Rotation paths and how fast each direction turns (degrees a step):
Each turn is a multiple of 5 degrees from 10 to 175, or 0.
Each row of a path follows its step; steps can be skipped.
path 1
step 0: [ 10.5   8.9   8.9   1.9   5.8  10.3   8.4 -33.3 -10.6   4.8 -25.0  11.9
  14.2   4.9  -0.1  -6.0 -36.1  -5.9   0.3  10.3   7.8 -14.6 -18.5  -0.2
   4.1   0.8 -30.0   9.2 -10.6 -15.7]
step 1: [ -8.7  29.6  23.8  17.2  14.3   2.3  25.3  -7.1  -1.5  14.1   0.5  12.2
   9.8  -2.1  -0.1 -14.7 -16.3  -1.2  -6.2  19.1   1.5  -7.4  -7.8   9.0
  11.3 -16.8 -15.8  14.8  12.5  28.5]
step 2: [-23.0  15.9   3.8  21.9  20.8  -1.6 -14.2   0.1   3.2 -13.0   1.1   3.6
   8.9 -14.8 -20.0  -1.1   9.2  11.4  14.4  18.4 -12.4 -27.0 -23.4  22.6
   3.1 -15.3   1.6  -7.6   3.3  18.0]
step 3: [-27.0  -1.3  -1.1 -15.6   9.3  10.9 -22.1 -11.9  -5.8   5.1   2.9  22.1
   5.5  16.4 -28.5  -0.8  13.0  -3.8  15.0  26.5  -1.0   8.3 -11.0  21.0
  -8.7 -12.4  -7.2 -19.0   6.3 -11.9]
step 4: [ -8.1  -0.1  22.6  -3.5 -13.2  16.2  -7.5 -13.0  -2.0  18.9 -22.5   7.8
   1.0  24.6 -13.9   8.6  -0.5 -17.9   5.9  13.0   6.4  -6.1 -40.4 -19.1
   5.7  -5.4  -7.8  -1.6   2.2 -22.2]
step 6: [  7.3   1.6   0.6  19.2  17.5   3.5  -5.6 -14.1   6.9  -6.1 -15.0  11.1
  31.7  -2.5  19.8  -6.3 -17.6  22.9  15.0  21.6  -0.4 -24.2 -10.3  16.6
  -2.7 -17.2 -19.3   6.2  10.0  10.7]
step 7: [-33.7  11.2   1.9  -6.4  15.1   8.7   4.7 -27.0  -6.1  -2.8   7.9  24.7
  28.9 -12.0 -16.7   1.0  -3.6  11.2  -7.0  18.2  11.2  -2.7  -7.3   3.6
 -14.8 -23.0  -4.9   6.2  -0.8  13.9]
step 8: [-41.3  24.0  23.7  11.4  -0.2   9.2  -4.1   3.2 -14.8   4.9   0.7   2.7
   9.6   8.6 -27.4   6.0  -6.4 -17.3  10.4  12.3  -3.4 -20.0 -16.3   4.0
  -6.1  -5.7  -1.8  -7.3 -21.4 -10.3]
step 9: [ -0.9   0.7  12.1   5.2  15.4   5.0  -2.6  11.3  -8.0   9.6 -16.5  18.2
   0.4   8.2 -25.1  -4.7  -5.8 -25.6  28.8  27.2  -3.1   2.4 -10.9   1.1
  32.0  -3.6  -6.1 -21.9   9.7  -4.7]
step 10: [  6.1  -5.9  13.5  -2.3   8.8  -4.3 -18.8   1.9  29.6  12.4 -36.1  10.9
   9.7  18.8   2.1 -13.0  -1.6   8.1   8.2  19.1   3.5  -2.0 -31.8  -4.3
   1.1 -18.8  -4.8  -9.6  18.4   9.3]
step 11: [-11.2  -6.7  -9.0 -11.0  -1.2  -8.8   6.8 -19.5  -3.8  -7.3 -39.6  12.9
  18.8 -10.5   2.9   5.8   0.8   6.3  -1.8  14.3   1.3   2.5 -30.9  10.9
 -15.4 -19.1 -29.2  12.7  -6.3   5.9]
Speeds:
[-6.1 -2.0 -7.9 -6.0 11.3 -1.7 13.5  0.8 -2.7  6.9 -1.8 -0.4  3.5  3.5
  1.1 -4.9  7.3 -2.3 -8.1  1.5 -0.1  7.7  5.3  4.7  7.1 -6.1  1.9 -2.6
  1.2 -4.1]	170
[ 4.0 -0.8 -8.9  3.1  1.3  0.8 -3.2 -1.3 -7.7 -3.9 -1.5  0.0  0.3  2.5
  3.2 -0.8 -5.7 -1.6 11.0  3.6 -7.1  0.7  9.8 11.9 -0.5  4.9 -9.7 -7.1
 -3.4 -7.8]	120
[  0.0  -1.9   7.1 -10.1  -6.0  -4.2   2.9   6.9  -0.8  -0.5   6.0   9.9
  -5.5  -3.3  -2.8  -3.1  -2.5  -3.7   4.0   6.2   3.5  10.0   7.6   5.8
  -7.0  -3.1  -4.4   6.0   5.8   5.3]	170
[-1.7 10.2  8.7 -8.7  0.1  3.5  5.4  3.1  2.6  0.4 -4.1 -7.4 -1.5 -3.7
  2.5 -5.9 -2.4  9.4  9.9 -4.0  0.5  0.9  2.3 -4.5 11.7  4.9 -5.5 -3.1
  5.1 -1.9]	85
[  0.2  -1.6  -1.9  -1.5  -0.9  -6.5   6.6   3.4   0.7  -0.3   7.6  14.8
   4.1   6.5  -1.3  -3.1   1.4   2.5   3.0 -14.7  -9.3  -6.0  -6.1  -3.5
  -0.3   1.2  -6.3  -2.7   0.8  -0.7]	0
[ -7.9   7.4   1.7  -2.9   7.6   7.6  -3.4   1.8 -10.5  -4.3   8.1   2.1
   0.6   0.2   1.5   6.7  11.6   5.9   6.0   2.4  -8.1   0.5   1.7  -0.7
  -3.0   1.8   6.4   7.1  -3.8   3.0]	70
[-1.9  4.9 -2.5 -2.7 -4.7 10.4 -3.7  4.0  9.6  1.9  3.3  2.8 -1.3 -3.0
 -3.9  3.6 -7.0 -4.4 -0.7 -4.7 -8.8  6.8 -4.9 10.4  7.9 -5.5  7.4 -5.3
 -5.3  2.7]	60
path 2
step 0: [-11.1  -3.7   8.3  12.2  12.0  11.3   4.0   2.9 -19.7   6.1   4.8  12.4
 -22.6 -13.3 -19.1  -0.5   8.1  -8.8 -21.0  -8.0 -22.3 -23.1   7.8  -4.8
  -0.3   6.5  16.5  38.4  -2.7 -12.7]
step 1: [  7.6  31.2  -1.4  12.3  -7.9  17.4   8.4   8.1   0.2   1.6  -9.0  13.1
   5.1 -20.7  17.4  -0.6 -11.1  30.6   4.5 -21.7 -13.0 -19.8   3.4 -10.5
  13.0  27.2   7.4  10.8  -2.9 -13.6]
step 2: [ -9.9  14.7 -14.3  -9.5  -9.5  23.5  14.4  -2.4  -4.9  29.7 -10.2 -17.2
   1.6 -16.4  -7.7  -6.9 -30.5   4.2 -10.4  12.1  23.6  -7.7 -11.5   2.7
  27.9  -3.5  -5.9   7.2   7.2  -4.6]
step 3: [-27.8  -0.9  -9.5  30.8  -9.9   9.9   3.8 -11.8   3.0  10.3   5.7  24.6
 -28.6 -23.0 -12.6  -5.6   6.2   3.8 -16.0  10.4  10.2  -7.5 -15.2   0.3
 -12.5 -15.8  -7.1   1.6  14.3 -11.9]
step 5: [-17.7  -6.3  18.9  -3.5   3.7  27.0   6.9  21.3  11.9  25.9   1.8   7.6
   7.8  17.8 -18.9   1.0 -20.6   4.2 -12.8 -13.4  31.7   9.5  11.2   0.2
   6.4  14.7   2.4 -10.5   2.8   1.5]
step 6: [  5.0 -23.4  10.8  -0.8  26.2  15.3  11.2 -17.8 -12.4  16.1   8.1  22.1
  -3.4 -21.2 -23.6 -12.1  -5.1  -2.6  -8.2 -11.0   3.2  -4.4   4.7 -17.6
 -16.0  -6.4  15.6 -14.4  19.0 -21.3]
step 7: [  4.3  -5.5 -31.5  18.1   5.5 -15.1  16.2  19.7  19.4   2.7   2.2   8.8
   2.5 -13.8  -8.9 -12.8 -21.1   4.7   0.1 -20.4 -23.4 -13.5   6.7  -5.0
  -0.6  10.4  31.3  -5.9   0.2  -9.8]
step 8: [ 21.0  10.8   9.3  13.7  11.1   9.3  21.7  20.4  13.5  19.1 -27.7   2.4
  -8.1  15.4 -16.3 -14.5 -23.2  -1.8 -19.1   0.1   1.4  -7.8   3.4  10.6
  16.7  -7.4   3.5  24.7  -7.2   3.0]
step 9: [ -7.0   1.8  14.9   9.1  12.2  20.3  -5.1 -11.9 -21.5  14.5  11.2   4.3
 -21.9 -18.4  -9.4  -3.2  -0.1  -5.9 -28.8   1.6  -8.7 -25.6  -5.7   4.6
  -1.8  19.2  10.1  31.3  -7.4 -11.4]
step 10: [ -3.2  34.7  -7.7  10.7 -13.5  22.5  12.7   4.3   5.5  -1.0  -3.3   7.1
  -3.3 -33.4  15.3  18.0 -13.6  18.0   3.8 -17.7 -12.5 -20.9   3.2 -13.0
  -0.4  14.4   2.6  -3.6  -1.0 -16.4]
step 11: [-23.0  16.9 -13.6   1.1 -10.3  17.1  25.2  13.1  -4.2  11.4 -13.7  -8.3
  14.2 -11.0 -11.0  -9.9 -22.4   5.7 -11.9  12.0  24.0   2.3 -15.6  -6.3
  28.5 -11.1  -6.5   4.2  10.6  -8.4]
Speeds:
[  3.8  -2.3  -6.4   1.4  -5.6 -11.8  -2.3  -7.6   1.2  -2.9 -11.4   0.8
   1.5 -12.7  -6.2  -4.0  -2.8  -1.2  -3.8   0.5   9.9   2.3   3.9  -7.2
   3.7   1.9   2.5  -2.5  -0.4   5.6]	80
[ 5.5  1.7  9.1  1.5  0.6 -6.4  7.9 -2.9 -8.0 -2.2 -2.1  4.8 -2.7  2.4
 -4.5  1.2 -8.6 -6.3 13.7  7.9 -1.2 -5.2 -0.7 -2.7  4.6  2.4 -7.8 -3.7
  1.4 -6.9]	160
[-10.3   1.2  10.8   0.8   8.3  -1.9   1.6   6.2   1.5   1.8  -3.9  -6.0
  -6.1   0.2  -2.1  -3.9   6.1   0.5   0.6   4.8   5.6  -1.9   3.6 -11.5
   3.0 -12.3   0.8   4.9   4.2   4.4]	125
[ -6.1   4.6  -6.8  -5.7 -13.8   2.4  -4.1  -0.5  -3.7   5.1   2.4   4.9
  -3.3  -1.5  -2.3  -0.4   4.6   8.7   8.4   1.9   3.4   4.1  -1.6  -2.6
   1.9  -0.1 -11.6   8.8   6.8  -0.8]	40
[11.7  7.7  1.4 10.5 -0.3  7.6  2.3 -0.2  7.0 -1.6 -4.0  6.8 -7.2  2.7
  3.3  0.0  9.8  0.0  2.1 -5.4  5.8 -1.2  3.5  0.1 -2.0  1.0 -4.3 -7.6
  8.0  5.8]	160
[ -0.2  10.3   0.5  -5.9  -2.9  -0.5  -4.1  -0.3   5.6  -6.2  -0.9   0.5
   7.7  13.1   0.0 -14.2  -3.7   0.1  -1.7  -4.4   8.6  -6.4  -0.4   0.5
   5.9  -1.8   0.8   0.3  -2.8  -6.7]	115
